In the data rows, zero lies at 4.5, halfway between 4 and 5.
Some points:
[4 4 9 4 8 6 5 7 4 4 6 6 5 3 4 6 6 2 3 5 7 6 6 4 2 4 5 5 7 5 3 3 5 5 1 5 7 6 6 3 2 5 5 5 6 4 3 8 5]
[8 3 6 2 7 6 4 6 5 0 1 4 2 4 7 6 4 6 6 4 3 5 4 5 4 6 4 3 7 2 3 3 7 2 6 4 5 6 5 5 4 1 3 4 3 8 4 4 3]
[6 5 7 9 6 3 5 4 4 5 6 3 5 5 4 8 5 6 5 6 4 4 2 7 6 4 4 3 3 4 6 5 5 4 5 6 7 6 5 4 7 3 6 1 5 5 4 5 3]
[6 9 5 4 6 5 3 3 3 6 4 7 5 6 5 6 6 6 6 5 6 5 7 4 4 1 4 3 5 3 3 6 5 6 5 4 3 0 5 6 5 4 7 4 5 4 5 7 5]
[7 5 4 7 4 6 6 4 7 4 6 4 3 6 6 3 4 4 6 4 6 4 7 3 5 3 7 5 6 4 2 3 2 6 7 4 6 6 4 2 6 5 5 3 5 1 2 1 2]
[3 2 4 4 5 2 5 1 8 1 5 2 7 4 5 2 4 5 5 3 5 2 5 3 2 6 4 5 4 4 1 2 5 7 3 4 5 0 3 7 5 4 3 3 5 6 4 6 2]
[4 3 3 3 5 3 5 4 2 3 5 0 4 8 3 3 6 5 4 5 2 4 5 6 6 3 8 7 5 5 4 4 3 3 4 4 5 4 7 3 6 3 6 5 3 5 5 6 7]
[6 5 1 6 3 5 3 4 4 4 5 6 7 5 5 4 3 4 5 4 5 4 4 4 7 3 5 5 8 5 8 6 8 5 3 5 5 4 4 3 3 5 5 2 5 6 3 7 3]
[4 4 5 4 3 5 3 1 4 2 4 5 3 2 6 6 4 9 0 3 6 4 8 9 8 7 6 1 5 9 3 5 4 3 3 3 8 3 4 7 6 6 6 6 3 1 4 3 6]
[0 8 4 4 3 5 2 5 6 3 4 2 4 7 4 6 2 4 8 5 3 8 4 4 5 4 4 4 3 6 4 3 6 5 4 2 5 7 6 7 3 4 5 4 3 4 5 4 4]
[6 5 2 4 5 6 3 6 2 7 6 3 7 8 8 7 5 5 1 2 4 5 6 7 2 5 3 3 4 0 6 5 7 8 4 2 5 4 0 3 5 6 2 4 6 4 4 4 7]
[4 5 4 4 4 4 4 5 4 6 5 5 2 5 8 4 2 1 3 8 5 3 3 5 5 8 7 4 4 3 6 4 6 5 5 3 1 3 6 5 3 5 7 3 4 3 4 5 5]
[5 5 2 5 7 1 7 3 5 7 1 7 6 4 4 4 7 6 5 1 3 4 5 7 2 5 5 5 4 5 5 3 4 7 4 3 5 7 6 4 3 6 5 4 3 5 5 4 5]
[5 5 4 3 4 4 6 7 5 7 4 3 6 6 6 4 3 6 3 5 7 8 2 7 5 4 4 6 6 4 4 2 4 6 6 3 2 4 4 6 7 6 6 9 4 6 6 3 4]
[3 5 4 5 6 6 3 3 3 9 4 6 4 3 4 8 4 4 8 5 4 2 3 4 2 6 7 8 6 9 4 5 4 1 5 4 4 6 1 4 7 3 2 5 5 4 4 7 1]
[7 5 5 7 2 5 1 5 6 7 4 5 5 5 3 3 4 6 5 4 4 3 4 2 8 7 5 4 2 2 1 2 5 4 4 3 6 5 5 4 5 3 4 9 2 3 3 7 6]
[5 5 3 3 3 5 6 6 4 5 7 6 2 3 2 3 3 6 5 6 4 4 5 2 2 5 4 3 6 6 6 3 6 6 8 7 6 3 6 4 5 5 3 3 2 4 7 5 5]
[5 3 4 5 2 4 4 7 3 6 3 4 5 4 2 8 4 3 4 2 6 2 7 6 6 4 5 4 5 4 5 5 5 6 6 5 4 3 5 4 5 5 4 4 5 8 6 4 4]
[3 5 5 5 7 2 2 3 4 5 4 0 5 3 3 4 2 8 6 4 7 5 6 6 2 5 4 5 4 3 4 5 7 3 7 5 2 4 4 2 3 5 7 6 5 4 4 3 5]
[5 7 8 5 6 4 3 7 4 4 4 5 5 5 3 3 4 4 3 3 3 2 2 4 4 4 5 5 5 4 5 5 5 4 4 4 4 3 4 5 4 6 3 3 5 5 4 2 5]
[5 7 4 5 6 9 7 5 3 4 3 3 3 5 4 4 3 4 3 6 2 4 7 4 5 6 1 6 3 4 7 4 3 6 2 4 3 3 7 3 6 4 2 5 5 5 2 5 2]
[2 6 2 3 7 1 7 6 3 6 5 6 4 4 5 3 4 6 6 7 4 5 5 3 8 6 6 5 4 3 1 5 4 3 1 7 5 5 4 4 5 8 3 5 6 5 6 2 4]
[5 6 4 5 4 2 5 4 9 4 7 7 7 9 5 3 1 3 1 2 5 4 7 7 5 4 2 4 4 5 2 5 3 0 6 5 2 6 5 5 2 2 2 5 5 3 8 7 3]
[6 3 2 4 7 6 4 7 4 1 4 6 7 5 5 5 3 6 7 5 9 3 2 3 2 3 3 4 2 7 5 5 0 4 5 3 4 6 7 5 6 6 3 4 6 5 2 5 8]
[4 1 4 5 6 5 4 7 3 6 5 5 5 4 4 3 5 5 4 5 5 5 5 5 7 4 3 6 2 5 6 3 5 6 6 3 5 5 2 6 3 4 6 2 3 5 8 4 3]
[5 6 5 1 3 5 5 4 6 4 4 5 5 1 5 4 8 3 4 5 6 5 4 5 7 5 5 5 2 6 5 3 8 4 7 5 3 5 5 3 5 4 3 1 6 3 5 6 6]
[5 4 4 8 2 4 4 6 3 6 3 5 2 3 4 2 4 4 5 5 5 7 4 5 3 3 5 4 4 5 5 2 4 2 2 6 5 1 5 4 4 1 4 2 6 6 4 3 6]
[8 4 5 5 3 3 2 4 3 3 6 3 5 4 5 6 5 4 6 5 2 3 4 5 4 4 4 6 6 5 6 3 4 6 2 9 2 6 6 7 3 5 2 5 4 1 6 2 4]
[3 4 3 7 5 6 4 2 3 4 4 5 4 2 5 3 6 1 3 6 7 5 4 6 3 3 4 6 6 2 4 5 5 3 5 3 6 7 7 6 7 5 2 7 3 5 5 4 3]
[2 3 6 8 6 7 8 2 5 4 6 5 6 6 6 6 6 5 4 4 4 5 4 5 6 5 3 7 3 5 3 5 6 4 7 7 3 2 6 4 3 5 4 6 3 7 2 2 7]
[5 5 6 0 4 8 4 4 7 6 3 4 4 3 6 2 2 3 7 5 2 3 2 9 4 1 4 5 1 4 4 5 1 4 6 8 9 4 4 5 1 8 7 6 7 4 4 7 3]
[5 3 5 5 5 1 5 3 2 5 5 6 8 2 4 7 3 1 5 3 2 9 4 4 6 4 4 4 5 5 4 5 3 5 7 4 5 2 3 3 6 6 5 4 2 2 3 6 3]
[5 2 6 4 5 5 5 1 6 8 1 2 7 4 4 3 4 6 4 6 5 7 4 2 5 5 5 4 8 3 7 7 1 6 5 5 5 5 7 5 3 2 1 4 6 4 7 4 5]
[6 4 3 4 5 5 7 4 2 5 2 5 3 6 2 5 4 2 3 2 7 4 3 1 5 5 4 6 4 6 3 6 7 5 4 7 6 6 2 6 3 2 5 4 6 3 3 3 5]
[6 5 6 5 1 5 5 4 5 5 4 5 3 3 5 6 2 6 0 7 4 5 5 2 3 2 7 7 2 4 4 7 5 5 3 5 4 7 4 4 4 5 4 2 3 7 3 5 3]
[3 4 6 4 5 5 6 6 4 5 4 3 7 5 6 3 6 7 4 3 4 6 4 3 4 3 7 2 2 4 7 3 6 4 4 4 4 4 4 5 6 5 6 8 4 2 7 3 1]
[2 6 5 5 5 3 2 5 4 1 0 5 4 7 3 4 7 5 2 9 5 6 4 4 5 5 4 4 4 5 6 3 3 6 6 7 5 4 2 3 4 6 4 7 4 5 5 5 4]
[5 6 5 4 5 1 6 7 4 6 7 2 5 4 7 4 7 4 5 7 4 3 5 4 4 3 3 3 6 6 6 5 5 5 5 1 5 5 2 6 4 4 3 7 6 5 2 6 5]
[3 5 6 2 4 5 5 2 6 4 4 5 4 3 5 3 4 2 7 4 7 0 4 3 6 2 2 2 6 4 4 6 2 4 1 6 3 6 2 1 7 2 6 3 0 7 7 3 6]
[4 4 3 1 4 4 3 3 5 4 7 6 5 5 3 7 7 5 3 5 6 4 2 4 4 7 4 3 4 4 4 4 3 4 5 3 6 3 7 1 1 3 5 7 6 6 5 1 1]
[4 3 7 4 0 6 6 5 2 4 5 5 3 6 2 2 7 6 7 5 6 6 3 8 4 6 5 3 6 3 2 7 4 5 3 4 1 6 4 5 4 6 2 2 4 4 2 6 3]
[6 7 1 6 6 6 5 8 6 4 5 2 5 3 4 5 7 3 4 5 4 5 4 4 5 6 6 5 5 5 4 7 4 4 4 4 3 3 2 5 3 5 5 4 3 4 6 5 5]
[4 0 3 5 3 7 4 5 8 5 3 8 4 3 2 6 5 4 5 8 1 3 4 4 3 2 2 6 6 5 3 6 8 4 3 4 3 4 5 3 7 3 7 4 7 2 4 3 6]
[3 5 3 3 6 4 2 4 4 7 7 2 4 4 6 2 6 5 2 3 3 6 5 3 5 5 2 2 6 5 4 2 3 4 6 5 2 6 5 7 5 7 7 4 5 5 3 4 5]
[5 5 5 5 2 5 7 2 3 4 5 4 4 3 3 7 4 5 5 5 5 4 6 2 5 4 4 4 6 3 5 2 4 2 4 2 4 5 3 5 3 8 6 4 7 5 7 6 7]
[3 5 4 4 5 5 6 3 6 2 7 8 2 2 2 5 3 4 6 3 4 7 6 5 5 4 9 6 4 2 9 5 2 6 4 6 4 6 2 6 6 0 5 6 7 6 2 3 6]
[4 2 6 5 6 3 3 4 8 5 6 3 0 7 5 6 5 5 7 2 5 6 4 3 4 5 3 5 3 6 8 7 6 3 4 3 5 3 6 5 6 8 4 6 4 5 5 5 6]
[5 5 6 6 1 5 4 5 3 2 4 5 7 4 7 2 5 3 6 3 2 5 5 3 3 8 5 5 4 6 4 8 4 4 6 4 5 5 6 5 5 4 8 5 6 7 7 3 5]
There is one direction along which these points spread out most. Where along it does each point below lie, from 0 to 99? The average is 50, and the first point in the table lies past the average. One standard deviation of the points above along it is 16.
[6 9 5 4 6 5 3 3 3 6 4 7 5 6 5 6 6 6 6 5 6 5 7 4 4 1 4 3 5 3 3 6 5 6 5 4 3 0 5 6 5 4 7 4 5 4 5 7 5] 42
[5 5 4 3 4 4 6 7 5 7 4 3 6 6 6 4 3 6 3 5 7 8 2 7 5 4 4 6 6 4 4 2 4 6 6 3 2 4 4 6 7 6 6 9 4 6 6 3 4] 16
[6 5 2 4 5 6 3 6 2 7 6 3 7 8 8 7 5 5 1 2 4 5 6 7 2 5 3 3 4 0 6 5 7 8 4 2 5 4 0 3 5 6 2 4 6 4 4 4 7] 14
[6 3 2 4 7 6 4 7 4 1 4 6 7 5 5 5 3 6 7 5 9 3 2 3 2 3 3 4 2 7 5 5 0 4 5 3 4 6 7 5 6 6 3 4 6 5 2 5 8] 59
[3 5 4 4 5 5 6 3 6 2 7 8 2 2 2 5 3 4 6 3 4 7 6 5 5 4 9 6 4 2 9 5 2 6 4 6 4 6 2 6 6 0 5 6 7 6 2 3 6] 79
[2 6 2 3 7 1 7 6 3 6 5 6 4 4 5 3 4 6 6 7 4 5 5 3 8 6 6 5 4 3 1 5 4 3 1 7 5 5 4 4 5 8 3 5 6 5 6 2 4] 46
[5 5 6 6 1 5 4 5 3 2 4 5 7 4 7 2 5 3 6 3 2 5 5 3 3 8 5 5 4 6 4 8 4 4 6 4 5 5 6 5 5 4 8 5 6 7 7 3 5] 52
[4 4 3 1 4 4 3 3 5 4 7 6 5 5 3 7 7 5 3 5 6 4 2 4 4 7 4 3 4 4 4 4 3 4 5 3 6 3 7 1 1 3 5 7 6 6 5 1 1] 43
[3 2 4 4 5 2 5 1 8 1 5 2 7 4 5 2 4 5 5 3 5 2 5 3 2 6 4 5 4 4 1 2 5 7 3 4 5 0 3 7 5 4 3 3 5 6 4 6 2] 43
[4 3 3 3 5 3 5 4 2 3 5 0 4 8 3 3 6 5 4 5 2 4 5 6 6 3 8 7 5 5 4 4 3 3 4 4 5 4 7 3 6 3 6 5 3 5 5 6 7] 42
[4 1 4 5 6 5 4 7 3 6 5 5 5 4 4 3 5 5 4 5 5 5 5 5 7 4 3 6 2 5 6 3 5 6 6 3 5 5 2 6 3 4 6 2 3 5 8 4 3] 42
[6 7 1 6 6 6 5 8 6 4 5 2 5 3 4 5 7 3 4 5 4 5 4 4 5 6 6 5 5 5 4 7 4 4 4 4 3 3 2 5 3 5 5 4 3 4 6 5 5] 46
